In the data rows, zero lies at 4.5, halfway between 4 and 5.
Here are some points, each followed by its number:
[5 4 8 3 4 4 5 4 1 8 3 4 7 2 3 3 9 3 4 5 3 7 7 9 4] 0
[7 4 4 0 8 3 1 3 7 7 3 4 3 5 6 8 3 4 6 5 1 5 7 6 5] 1
[5 6 0 4 4 6 4 5 5 5 6 4 4 7 6 9 2 5 4 3 6 3 2 2 4] 2
[4 4 9 3 5 3 3 7 7 0 3 6 4 5 4 2 5 4 6 6 2 5 4 4 5] 3
[4 4 3 5 5 6 4 5 7 1 7 4 3 7 5 4 2 4 7 4 4 4 0 1 7] 4
[3 4 7 4 4 4 5 7 7 0 4 7 4 5 5 4 2 5 5 6 5 3 4 3 5] 5
[3 3 4 6 4 7 3 6 5 2 7 4 3 6 3 0 5 5 6 4 7 4 0 1 7] 6
[4 5 0 4 4 8 4 4 3 8 7 3 5 6 5 9 3 4 3 3 7 3 2 3 4] 7
[4 5 1 4 5 2 6 4 7 3 4 5 3 6 7 8 0 5 5 4 5 3 6 3 3] 8
[4 3 9 5 5 2 7 3 1 4 3 5 7 2 3 3 7 3 5 6 3 7 6 7 5] 9
[2 5 4 7 1 5 8 6 2 3 4 5 5 4 4 1 7 7 3 3 9 3 5 4 4] 10
[4 2 9 4 4 8 3 5 3 5 6 5 5 4 1 0 9 4 5 6 6 6 2 5 6] 11
[4 4 3 9 4 3 8 1 1 6 5 3 4 3 6 3 3 3 4 3 4 6 5 6 4] 12
Which two points above are nearest to each new point, looking only along the 5 directions in which the numbered points spread most? Their numbers follow each, smallest number first.
[4 4 1 8 4 6 8 1 2 7 5 4 5 2 6 8 3 4 2 4 4 6 6 6 4] 7 12
[4 6 1 6 4 3 6 4 5 5 4 4 4 5 7 9 1 5 3 4 5 3 6 5 2] 2 8
[5 4 1 6 4 1 6 4 6 4 4 5 4 6 7 9 0 5 5 3 5 4 5 3 3] 2 8
[4 2 9 4 5 8 3 6 3 3 6 4 5 4 2 0 7 4 6 6 6 5 1 3 7] 6 11
[4 2 7 5 5 8 2 5 6 2 6 6 4 5 2 2 6 5 6 5 6 6 0 1 7] 6 11
[5 5 2 6 5 1 7 3 7 3 3 5 3 4 7 8 1 6 5 4 3 5 6 3 4] 5 8
[4 1 8 3 6 9 1 5 3 6 7 4 5 5 2 2 7 3 6 5 5 6 0 3 7] 6 11
[5 4 3 5 6 0 5 4 8 1 3 5 2 5 7 6 2 6 6 4 3 4 6 3 4] 5 8
[6 5 2 7 5 2 3 3 6 3 6 1 2 6 6 4 6 5 7 2 2 6 2 2 6] 4 6
[4 4 4 7 5 5 8 1 0 8 4 3 6 1 5 3 3 3 3 4 5 6 7 8 4] 9 12
[5 6 2 3 5 4 4 5 8 4 3 6 4 6 7 8 0 4 4 5 4 2 6 3 3] 2 8
[4 5 3 4 5 9 6 2 0 9 3 4 6 2 4 5 6 4 2 4 5 5 8 8 4] 0 12
[5 2 9 2 7 2 5 2 3 4 2 5 5 2 4 3 6 3 6 6 1 7 7 7 6] 0 9
[2 5 3 7 1 7 8 6 1 5 5 5 6 4 4 2 6 6 2 3 9 3 4 4 4] 10 12
[5 5 1 4 5 7 5 3 1 9 5 3 6 4 5 8 4 4 2 4 5 4 6 7 3] 2 7
[4 7 3 4 4 7 6 4 3 8 2 5 5 3 4 5 6 5 1 4 5 3 9 9 2] 0 9
[2 6 3 7 1 6 8 6 2 4 5 5 6 5 4 2 7 7 2 3 9 3 5 5 3] 10 12
[4 3 8 6 5 2 8 2 1 5 2 5 5 1 4 1 6 4 4 5 4 7 8 8 5] 0 9
[4 4 9 4 4 4 4 7 5 1 4 6 5 4 2 0 7 4 6 6 4 5 3 4 5] 3 11
[4 4 3 8 6 4 8 0 1 7 4 3 5 2 6 5 2 2 3 4 3 7 6 7 4] 9 12
[7 3 5 0 8 5 0 4 7 7 4 5 5 6 5 8 2 3 6 6 2 4 5 5 5] 1 2
[5 3 9 3 6 4 2 5 8 0 4 6 3 5 3 2 6 5 8 6 3 6 3 3 6] 3 5
[6 5 1 6 4 1 4 4 6 5 5 4 4 7 7 9 1 5 5 4 4 4 4 3 3] 2 8
[3 3 8 5 4 8 6 4 0 6 5 5 7 2 2 1 9 4 4 5 7 7 3 6 6] 0 11
[4 1 9 4 5 5 4 4 3 3 5 5 5 3 2 0 8 4 6 6 5 7 3 4 6] 9 11
[4 5 3 7 5 5 9 1 1 7 3 4 5 1 5 6 3 3 2 4 4 6 7 7 4] 9 12
[4 4 3 7 5 5 8 0 0 8 4 3 5 1 5 5 2 3 3 4 4 6 6 7 4] 9 12
[3 3 6 7 3 8 5 6 4 3 7 5 4 5 3 1 6 6 5 4 9 5 0 1 6] 6 11
